T: a few groups of rows, each row roughly a mix of its group's hidden directions:
T (111 x 11):
249; -135; -23; -201; 53; 146; 331; 53; 466; 322; 68
398; 235; -325; -12; -187; -159; -152; 81; -382; -128; -109
287; -115; 41; -1; 171; 437; 406; -49; -27; 125; 285
-187; -192; 384; -117; -326; 43; 38; 174; 167; 166; -393
333; 239; 148; 290; 498; -124; -34; -137; -51; 61; -138
247; 400; -182; 75; 268; -111; 11; -173; -340; -304; -5
-363; 121; -89; -89; -302; -151; 68; -51; 51; -336; -429
-192; -85; -188; -63; 32; -165; -351; -186; -243; -335; -376
-141; -58; 469; 51; -340; 103; -293; -82; -201; -63; 272
-56; -60; -44; -56; -461; 132; -265; 318; -42; -20; -408
163; 8; -329; 126; -272; 348; -71; -297; -138; 339; -100
142; -35; 400; 14; -24; -118; 32; -124; 313; 83; -515
464; -277; 34; -240; 10; -48; -120; 207; -350; -125; 186
-85; -48; -237; 226; -137; -394; -353; 171; -185; 42; 321
23; 249; 37; -92; 413; -36; -364; 377; -56; -177; -171
-328; -447; -67; 9; -104; 105; 21; 118; 343; 240; -244
205; 138; 561; 104; 52; -114; -65; -2; -121; -4; 402
432; -118; 55; 339; 35; 152; 114; -355; 70; -157; 267
35; 359; 250; -378; -153; -29; -146; 337; 84; -55; 280
-262; 336; 179; -223; 307; -335; 298; 23; 106; -54; -95
-144; -406; 121; -143; -307; -121; 141; -298; 69; 371; -50
-453; -86; -140; -7; -273; 295; -66; 269; -29; 88; 322
395; 42; -152; -114; -267; -36; 49; -445; -291; -140; -109
34; 55; -471; -30; -400; -61; -262; -8; -251; -174; -175
-398; -333; 170; -48; -230; 169; 62; 147; 88; 133; -387
-124; -12; -261; -240; -152; -137; -148; 81; 151; -268; -526
-445; -184; 54; 4; -110; 23; -100; -347; 373; -96; 238
-105; -98; -401; 110; 213; -110; 167; -267; -445; -169; 77
26; 200; -287; -336; 313; -421; 178; 140; -54; -71; -113
216; -149; -227; -45; -303; -68; -72; 288; 247; -199; -419
-391; 22; 174; -27; 531; 83; 209; 252; -3; 43; -26
354; -80; 283; -269; 53; -109; -377; 180; -238; -224; -61
74; -178; -230; 270; 3; 243; 413; -105; -137; -165; -366
-147; 64; -297; -44; -101; -235; 187; -70; -404; -236; -379
273; 10; -305; -182; -82; -109; 348; 393; 215; -35; -201
254; 57; -62; -289; 116; 174; -234; 167; 371; -21; 404
107; -183; 332; 466; -268; -124; -177; -66; -83; 7; -285
445; -65; -117; 329; 167; 357; 113; 175; -222; -64; -81
-175; 69; -411; -312; -72; -9; -66; 57; 123; -204; -460
78; -239; -396; 73; -98; 372; 275; 85; -207; -9; 290
-297; -297; -96; 200; -266; 184; 66; -259; 219; 285; -226
-318; -94; -361; 198; -418; -138; -76; 214; -53; 132; 193
-314; 1; 334; 36; 333; -228; -49; 328; 107; -278; 99
215; -395; -340; -56; -91; 64; -410; 18; 216; -28; 185
-242; 56; 138; 183; -403; 393; 125; 98; 163; 200; 244
-24; 76; 361; -125; 87; 78; -481; -188; 356; 50; 145
-94; -178; 146; 50; 115; 275; -442; -413; -172; -177; 50
369; -356; -47; 232; 447; -79; 107; 47; -43; 189; -90
27; 100; -447; -206; 33; -309; -60; 346; 94; 33; 317
-267; 122; 319; 368; -92; 58; -133; -175; -434; -105; 11
69; 328; -279; 147; 393; 225; 238; 204; 61; -223; -119
-126; 486; -91; -232; 11; -342; 111; 107; 8; -229; -273
-44; -231; -220; 15; 274; 155; 31; -340; -489; -153; 27
40; 123; 114; 67; 16; 115; 381; 238; 20; -137; -561
-262; 25; -119; 31; 329; 1; -300; 180; 96; -148; -487
188; 157; 23; -286; 157; -47; -421; 258; -210; -296; -196
679; 200; 31; 39; -42; -166; 10; -90; -116; 58; 160
425; 34; -57; -70; -226; -329; -110; -341; -148; 94; 274
-376; -436; 186; 70; -321; 196; -165; 43; 110; 172; 4
149; 187; 411; -179; 161; -93; -346; -41; 410; 20; 11
-325; 279; 216; 168; 361; 20; -177; 359; 137; 12; 121
360; 288; -120; -228; -16; 121; -265; 174; -382; -104; 177
268; 233; 285; -383; -316; -3; -228; 100; -118; -79; 216
60; 115; 173; 131; 271; 214; -185; 529; -234; -147; -97
328; -35; 38; -156; -382; -394; -85; -248; -236; 150; 27
101; 31; -149; -353; 194; -401; -315; 59; 333; -35; -110
-152; 82; -384; -152; 145; -452; -36; 143; -39; 174; 322
-81; 84; 343; -115; 125; 190; -89; 504; 240; 222; -133
-204; -79; -173; 261; 363; 218; 401; -170; 9; -254; -58
45; -116; 332; 147; -38; 7; -278; -75; -467; -269; 245
-184; -176; -158; 338; -407; -176; -369; 111; -64; 69; 161
306; -306; -61; 114; -93; -124; 262; 105; 324; 409; 57
140; -198; 308; 117; -303; -211; -268; -280; -231; -219; 165
-90; 16; -28; -290; -181; 104; 46; 303; 469; 362; -28
40; 212; 421; 183; -251; 155; 15; 202; 300; 203; 257
90; 97; -80; 201; -243; 168; 441; 309; -269; -191; -183
-391; -49; -250; 103; -376; -323; -208; 95; 22; 14; -235
-192; -70; -290; -131; -333; -217; 77; -84; -320; -72; -401
-97; -54; -461; -206; -336; 163; 275; 14; 213; 235; -7
537; 246; -99; -74; -176; -228; 129; 51; -244; 50; -233
-215; -244; -31; -289; -232; 139; -77; 362; 348; 238; -67
301; -16; 217; 186; 184; -13; -334; -155; -449; -195; -32
157; -192; 204; 5; -183; 11; 281; -23; 320; 466; 217
-3; -144; 558; -10; -227; -30; -1; -163; 405; 67; 51
0; 51; -425; -366; 276; -385; 28; 110; 90; 71; 122
365; -453; 192; 163; 268; -192; 39; -83; -235; -92; -2
351; -110; 69; -513; -365; -13; -80; 164; -36; -1; 108
-193; 39; 3; 173; -176; -561; -387; 84; 30; 97; -34
-371; -246; 220; 90; -66; 220; 285; -8; 252; -61; -357
237; 65; 476; -135; 155; -201; -250; 185; -171; -256; 146
-430; -207; 111; 54; -408; -6; 77; -239; -118; -265; 161
-499; 230; -167; 312; 180; 182; -170; -12; 88; 21; -232
-154; 162; 146; -289; 313; 133; 152; -205; 204; 298; 343
-36; 150; -376; 18; 90; -72; -10; -238; -312; -436; -246
158; -168; 123; 458; -475; 24; -66; 218; -7; -36; -159
184; -4; -141; -156; -127; 43; 276; 7; 435; 460; -98
-233; -293; -75; 139; 147; 210; -11; 447; 92; 284; 251
250; -351; 33; -49; -297; 52; 120; 35; -185; 435; -252
-140; -2; -203; -234; 20; -220; -7; 74; 409; 391; 305
348; 36; -205; -56; -180; -160; -80; -400; 138; 158; 384
423; 303; 321; -130; 5; -305; -41; 227; -197; 45; -66
201; 66; 58; -351; 283; -309; -145; -37; 295; -86; -345
314; 158; -102; 43; 190; -268; 233; -45; -510; -122; -91
-9; -144; 242; 357; -243; 174; 343; -39; 59; 390; 107
245; -176; -26; 142; -120; -92; -604; 74; 10; -276; -30
-40; 204; -71; -368; -413; -230; -126; 132; 178; 215; -254
38; -339; -290; 260; -119; 144; -208; -215; -366; -165; 170
64; 43; -3; 109; 124; 246; -487; 174; 132; -42; 450
299; 141; -209; 142; -345; 263; -179; 228; 40; -217; -299
-268; 119; -137; 154; -493; -214; 40; 348; 100; 37; -178
430; 27; -100; -136; -261; 150; -272; -236; -374; -15; -96

one row of each group, then the others: which group is each in?
-332; 268; -133; -30; 213; -183; 181; 16; 386; -128; -325
(20)
115; 126; 62; 44; -47; -221; -50; 276; 290; 321; 481
(74)
-91; -86; 23; -196; -73; -400; -312; -92; -431; 107; 244
(109)

64; 173; 545; 184; -58; -38; -53; -72; -4; -135; -432
(74)
-307; 0; 258; 182; -357; 150; -235; -262; -258; -144; 167
(20)
-37; -243; -420; 27; -60; -445; 223; 86; 11; 274; -106
(74)
430; 565; -58; -75; 152; 26; -84; 14; -152; 49; 117
(20)
-179; -57; 280; -222; -2; -384; -243; 124; -432; 97; 51
(109)
226; -141; -94; 98; -153; 362; 362; 197; 136; 203; 330
(74)
302; -4; 190; -89; 217; -258; 12; 118; -332; -371; 268
(20)
-133; 247; 514; 207; 97; 215; 100; -210; -291; -43; 29
(74)
435; -214; -54; -208; 265; -255; 92; -26; 286; 95; -258
(74)
286; 100; -478; -243; 149; -114; 158; 70; -241; -282; -34
(20)
-352; 20; -54; -153; -332; 143; -6; 48; 483; 256; 24
(74)
